50 stands for zero in the data rows.
Here are some points:
"53 48 17 40 45 48 17 42 49 97 61 76 37 41 44 59 84 78 50 29 48 46 39 38 51"
"59 52 73 39 60 33 43 41 52 49 50 40 51 80 42 72 35 35 46 45 23 36 76 52 67"
"29 44 81 72 34 33 86 67 42 33 34 40 63 54 61 49 20 27 75 78 58 48 59 69 36"
"56 51 53 51 38 30 46 42 37 60 44 50 48 67 46 65 40 43 66 58 44 37 73 60 64"
"26 59 8 68 56 14 23 42 38 99 57 76 26 51 51 67 78 75 53 33 30 12 61 39 61"
"44 73 0 50 58 49 21 33 70 78 62 78 34 27 46 53 73 78 34 32 28 40 46 28 53"
"43 42 34 52 50 40 32 46 44 67 55 53 35 56 49 65 49 59 46 48 34 29 62 53 58"
"49 43 82 61 40 58 73 92 44 49 33 25 55 67 53 58 28 23 77 82 56 38 50 59 61"
"56 38 90 40 42 70 79 64 59 8 51 24 68 55 60 32 31 35 52 64 64 53 35 62 43"
"73 53 43 39 66 91 45 62 62 19 66 51 67 28 51 12 53 65 12 27 66 84 11 21 36"
"51 45 61 46 48 68 57 54 53 45 55 47 54 49 52 44 59 58 49 50 60 60 27 46 42"
"57 48 69 46 49 73 76 63 46 24 43 41 67 42 50 37 29 30 69 64 68 82 44 54 41"
"61 43 45 54 41 82 51 89 52 62 57 36 54 49 50 41 44 55 49 56 60 47 22 32 54"
"38 47 88 58 53 27 69 27 42 31 31 35 52 71 66 58 43 35 68 59 51 31 76 77 58"
"55 71 46 55 51 32 44 39 41 69 29 49 46 55 55 63 58 32 75 49 44 30 82 49 69"
"63 48 37 38 55 80 44 71 73 44 66 53 60 37 55 29 50 75 22 38 61 51 20 30 50"
"61 60 47 42 52 88 63 55 77 27 70 47 69 35 40 28 51 55 24 40 69 70 3 41 34"
"49 38 54 42 48 78 54 56 57 43 60 49 55 47 48 37 58 58 42 47 64 65 24 46 38"
"54 72 29 41 43 48 40 41 58 71 56 65 52 53 37 59 63 53 48 31 52 44 36 55 54"
"30 43 52 72 66 64 63 64 58 27 60 40 53 49 62 32 46 63 25 55 58 49 23 41 40"
"63 40 79 39 48 58 56 46 53 18 57 44 55 42 51 23 45 60 31 48 55 65 39 40 49"
"34 61 60 61 48 14 52 31 43 64 31 55 45 57 49 76 66 44 70 56 40 40 73 62 55"
"55 56 44 57 52 55 46 44 63 43 59 53 48 49 47 50 44 51 16 36 44 50 35 32 44"
"49 58 18 56 43 47 44 40 46 74 53 73 48 38 45 57 55 59 49 40 53 61 46 53 45"
"54 54 24 64 47 53 31 44 51 87 47 68 41 47 52 71 57 53 56 41 57 50 53 51 54"
"49 36 33 43 55 83 61 90 51 24 67 49 64 33 59 15 41 54 31 48 63 72 23 36 38"
"54 39 56 47 51 66 45 68 48 48 55 39 53 56 55 50 37 55 48 53 51 45 47 46 53"
"55 43 77 62 56 57 69 64 36 43 31 31 51 61 58 55 39 22 64 64 63 59 58 53 53"
"38 50 65 59 52 9 54 51 38 69 23 42 34 76 49 98 48 15 86 63 33 11 99 71 69"
"46 38 94 51 32 42 74 48 45 25 51 33 65 60 57 36 34 38 55 62 51 54 42 66 39"
"62 32 64 53 46 75 65 64 53 19 57 30 49 51 45 42 32 52 40 65 56 59 40 51 47"
"42 57 35 50 58 57 53 50 56 44 51 57 51 38 50 48 56 51 35 47 58 65 36 45 47"
"62 65 4 54 46 39 15 31 61 88 63 81 31 42 37 57 70 76 24 11 34 38 49 24 59"
"52 56 77 31 50 28 51 40 49 45 36 34 48 68 42 80 49 35 71 62 43 44 79 83 58"
"30 45 35 66 59 50 48 61 52 53 57 50 37 46 56 41 60 73 29 48 52 32 33 40 53"
"24 60 70 62 48 0 67 48 29 69 15 49 40 70 52 92 53 13 99 77 37 23 99 84 66"
"47 67 20 55 38 20 17 19 44 99 43 70 28 56 41 74 75 66 73 47 34 22 79 50 70"
"37 45 79 58 45 41 72 48 34 16 53 32 56 62 48 51 26 30 51 74 53 61 52 70 37"
"59 55 53 25 53 31 35 37 47 62 46 54 47 58 39 83 62 49 62 47 40 44 77 70 54"
"43 40 45 50 52 49 33 49 49 53 58 55 45 49 50 54 42 65 39 51 37 37 54 53 50"
"65 49 48 37 44 64 38 53 59 52 62 64 59 42 54 29 57 61 42 32 57 52 32 43 46"
"57 56 76 53 57 37 69 57 45 37 30 39 64 62 51 60 36 21 66 61 51 50 66 57 55"
"46 47 44 57 39 50 53 40 55 50 52 55 47 40 46 48 52 60 49 60 59 62 41 53 45"
"37 44 89 56 48 25 82 55 31 38 23 40 50 55 49 54 46 18 78 68 38 65 72 61 49"
"57 63 40 33 39 38 33 47 56 84 43 71 51 51 50 67 57 39 70 32 44 41 62 57 51"
"42 28 56 53 49 47 54 54 43 43 46 51 56 46 59 35 41 38 49 46 47 53 54 42 42"
"48 44 45 64 65 50 44 33 46 60 48 43 29 54 43 61 71 60 48 53 53 58 54 43 57"
"55 51 61 39 41 12 40 34 41 55 49 56 43 60 47 55 64 58 67 42 33 46 78 49 65"
"55 65 36 47 57 19 32 42 41 82 36 67 54 59 45 72 57 44 71 38 37 40 83 43 63"
"49 53 84 44 65 65 73 57 52 28 42 32 75 56 60 41 46 37 59 57 72 59 27 61 40"
"57 46 73 48 57 74 76 79 68 14 55 30 70 51 58 31 34 48 43 62 63 48 25 53 48"
"54 42 67 50 43 44 40 33 36 59 47 45 42 59 51 55 72 60 54 51 56 56 56 51 54"
"46 52 57 53 43 41 59 46 47 49 50 46 54 57 46 51 38 44 48 50 46 50 52 59 46"
"55 54 19 52 54 56 25 32 47 60 56 63 32 42 47 56 62 63 48 40 47 56 56 40 51"
"50 55 60 53 48 40 53 51 53 59 35 44 49 62 53 60 43 42 59 50 44 30 62 53 57"
24 more points follow, each with its number after it:
"59 70 30 39 45 58 50 46 67 54 63 72 58 43 39 47 61 55 40 36 59 53 28 46 51" 0
"61 54 11 51 54 56 21 48 44 72 62 57 35 39 36 52 63 74 46 45 47 49 57 33 63" 1
"63 44 31 39 53 67 33 36 56 40 57 47 42 42 48 35 59 57 44 46 45 68 46 37 51" 2
"52 49 67 55 46 42 66 49 58 35 40 36 54 59 43 55 36 33 34 50 46 46 49 53 46" 3
"46 41 99 46 71 50 71 53 43 14 40 17 64 65 53 58 40 28 61 72 55 70 61 67 43" 4
"46 47 15 43 43 57 33 87 44 66 60 69 52 33 54 37 57 58 43 35 48 56 42 38 47" 5
"55 57 61 40 39 6 36 33 36 66 35 61 42 63 49 64 62 53 72 44 30 34 88 51 66" 6
"61 45 47 21 43 63 33 55 59 41 74 51 53 51 43 35 62 73 29 34 52 57 33 50 42" 7
"53 32 64 30 43 80 64 69 64 25 72 45 67 39 53 17 41 57 31 51 64 68 15 49 26" 8
"40 55 51 65 55 49 62 55 53 53 43 44 50 56 51 62 38 36 57 58 45 32 57 59 52" 9
"36 38 50 68 68 81 67 75 61 14 68 34 60 39 61 15 43 66 12 53 68 62 11 39 36" 10
"33 62 33 57 58 28 45 41 59 65 38 58 38 45 47 70 51 43 62 54 27 28 68 58 57" 11
"44 60 89 47 47 43 95 56 56 14 38 26 73 67 49 66 29 11 67 70 59 48 50 81 45" 12
"45 63 14 50 59 38 37 34 48 79 52 75 40 34 46 57 71 67 52 34 49 49 52 46 58" 13
"38 52 70 59 53 20 54 20 38 54 34 46 45 70 63 62 50 42 68 54 48 31 75 71 61" 14
"42 51 4 58 33 11 9 30 42 99 51 79 19 59 38 80 73 76 60 47 31 18 78 52 73" 15
"28 56 69 64 36 20 65 38 49 53 44 48 45 63 46 66 50 42 63 59 41 36 61 69 54" 16
"44 65 46 44 47 22 40 36 39 86 32 60 52 63 55 72 67 45 86 44 47 33 71 59 61" 17
"32 54 41 57 58 18 49 41 36 73 32 62 40 54 49 72 65 43 77 55 40 42 75 59 56" 18
"60 55 45 37 62 88 47 49 64 42 72 54 69 32 50 15 63 73 28 35 70 75 1 30 34" 19
"58 44 65 56 48 62 74 66 59 21 42 36 53 40 46 28 36 42 48 65 65 55 46 41 57" 20
"38 41 56 62 60 51 53 33 44 55 43 43 34 60 44 67 68 57 55 59 50 53 58 62 58" 21
"42 43 76 43 35 30 66 59 37 54 37 48 58 66 52 64 36 31 79 64 48 38 71 77 53" 22
"42 55 19 56 32 19 31 28 40 90 43 78 29 42 44 69 71 64 75 47 44 39 72 55 63" 23
Which two of these numbered points are nearest to each point below, ignoring the 2 directions in which the first points spread most? Their numbers follow each, nearest first.
"66 52 20 40 46 58 22 25 49 62 59 62 33 38 47 42 71 62 45 32 40 60 55 28 53" > 2 6
"55 46 51 19 40 44 36 53 54 48 62 51 52 52 41 45 63 62 40 46 46 46 47 60 48" > 7 8
"52 34 53 53 43 62 62 56 54 39 61 44 45 49 46 45 42 62 41 61 56 47 37 56 51" > 15 22
"57 44 91 41 46 39 66 42 47 21 41 35 57 63 49 39 41 44 54 60 48 53 62 58 54" > 6 7
"51 42 25 42 52 62 39 86 45 55 62 62 53 26 58 32 51 49 44 43 54 61 38 38 43" > 5 22
"44 52 21 53 61 59 43 47 59 53 56 64 40 37 45 43 73 64 38 42 55 62 37 40 48" > 18 13
"49 47 65 40 67 56 46 46 42 36 48 38 54 52 50 50 55 46 50 56 56 71 53 55 42" > 4 2
"55 58 27 45 43 29 26 43 42 95 40 76 36 50 54 68 54 49 63 39 30 30 78 47 58" > 22 8
"42 47 71 46 32 16 60 49 44 63 28 49 50 76 52 70 48 27 83 54 43 23 80 76 65" > 22 8
"46 68 46 45 51 32 39 41 41 85 41 65 55 54 55 62 67 52 75 36 51 35 61 57 57" > 17 19
"46 45 38 61 58 64 40 33 49 56 60 50 34 44 45 49 74 69 39 45 57 66 37 34 54" > 21 4
"61 42 54 55 43 93 57 93 56 45 57 31 61 44 46 31 38 56 47 65 67 54 16 30 53" > 1 9
"41 55 56 55 50 29 39 22 42 56 41 56 45 56 62 53 57 57 57 43 51 39 70 62 61" > 14 19
"27 45 45 71 62 45 57 60 48 49 55 42 47 55 52 51 54 59 42 58 51 37 40 47 53" > 10 9
"46 41 35 47 50 70 56 94 51 36 60 52 59 32 57 25 39 47 34 49 59 67 29 44 34" > 5 18
"53 48 16 53 43 56 27 35 55 69 64 76 38 27 45 40 70 85 38 35 55 62 30 34 44" > 23 13
"24 46 46 66 52 44 58 59 57 53 53 45 45 52 59 46 53 60 43 54 48 36 43 48 52" > 10 16
"25 65 45 68 44 0 52 37 29 94 31 57 35 78 42 83 77 48 74 50 39 25 79 64 74" > 16 18
"73 43 38 55 40 92 41 89 56 62 67 41 57 42 50 26 51 69 38 53 63 54 11 20 53" > 1 15
"61 35 88 40 54 61 68 50 52 6 54 31 60 48 52 20 44 51 32 52 62 71 37 40 41" > 6 14
"44 46 51 51 49 55 60 94 41 35 46 47 59 45 61 35 38 33 56 62 59 60 47 53 46" > 5 18
"43 61 14 50 61 52 29 39 57 73 58 73 40 33 50 50 84 73 44 28 50 56 41 33 49" > 18 13
"65 51 31 37 22 73 37 35 54 40 78 63 51 30 37 7 65 79 20 33 50 73 14 29 36" > 6 8
"45 63 58 43 57 50 51 43 45 61 38 51 62 59 57 56 61 51 71 45 63 45 54 57 54" > 17 19
"58 56 11 33 32 38 12 43 51 99 65 84 41 40 43 52 69 79 53 24 43 43 48 42 54" > 22 8
"50 56 67 42 46 28 59 49 35 44 35 32 46 69 46 65 46 22 82 72 46 38 84 75 68" > 1 2
"58 44 60 39 72 73 45 47 52 32 61 39 60 47 48 42 56 58 32 46 56 85 30 42 38" > 4 19
"43 64 90 55 55 14 68 34 31 44 23 32 54 72 58 73 44 14 87 74 41 38 88 78 58" > 19 13
"51 34 42 50 46 69 46 55 58 41 68 50 45 42 49 39 46 72 27 50 57 54 27 44 44" > 15 8
"60 36 87 47 56 85 76 54 53 0 50 15 55 53 55 24 30 26 50 73 62 73 42 53 38" > 2 1
"49 61 45 54 32 18 39 40 33 76 33 59 46 59 50 62 55 39 76 48 35 36 79 53 59" > 22 17
"59 61 22 38 56 37 26 43 47 74 45 77 43 33 54 48 65 58 44 22 29 54 66 32 47" > 6 13
"72 65 15 45 60 67 26 42 60 64 54 64 44 30 48 35 67 69 36 22 51 53 45 19 57" > 20 2
"44 37 52 57 43 59 55 55 53 38 61 47 44 51 46 45 50 62 37 60 55 46 38 52 50" > 15 16
"48 47 48 61 40 51 51 42 47 54 51 57 45 38 47 49 57 60 57 56 59 60 47 52 47" > 23 13
"47 39 75 39 54 88 65 65 66 10 75 38 76 37 57 14 27 50 13 47 52 74 1 43 15" > 8 3
"57 51 40 57 36 55 36 76 42 89 51 50 39 59 43 65 54 51 68 59 47 28 49 36 64" > 1 22
"43 61 34 59 43 34 51 42 45 76 49 67 48 50 43 69 51 46 61 49 49 55 60 60 52" > 13 18
"45 54 96 47 51 51 99 64 59 11 37 22 75 66 48 59 28 13 65 75 62 53 44 79 41" > 12 0
"45 50 83 41 70 53 59 51 43 21 46 27 61 57 55 54 48 39 53 64 58 74 51 61 40" > 4 19
"59 45 16 43 73 61 27 64 67 66 64 62 42 41 38 61 53 78 27 38 53 52 39 35 55" > 1 9
"38 65 11 53 61 34 29 38 63 79 46 74 33 35 46 66 63 55 56 41 28 29 65 43 57" > 11 9
"60 43 62 46 45 69 51 41 45 26 52 34 48 46 52 39 47 40 48 61 50 64 47 44 43" > 2 1
"51 49 61 41 64 47 44 42 41 45 49 43 60 54 50 65 59 50 52 52 50 68 59 51 46" > 4 19
"56 40 78 49 47 58 61 40 44 19 44 28 48 54 52 44 41 30 54 66 52 61 60 54 51" > 2 4
"51 49 82 41 71 59 58 50 37 25 46 26 63 57 47 51 47 39 51 63 57 72 51 57 43" > 4 19
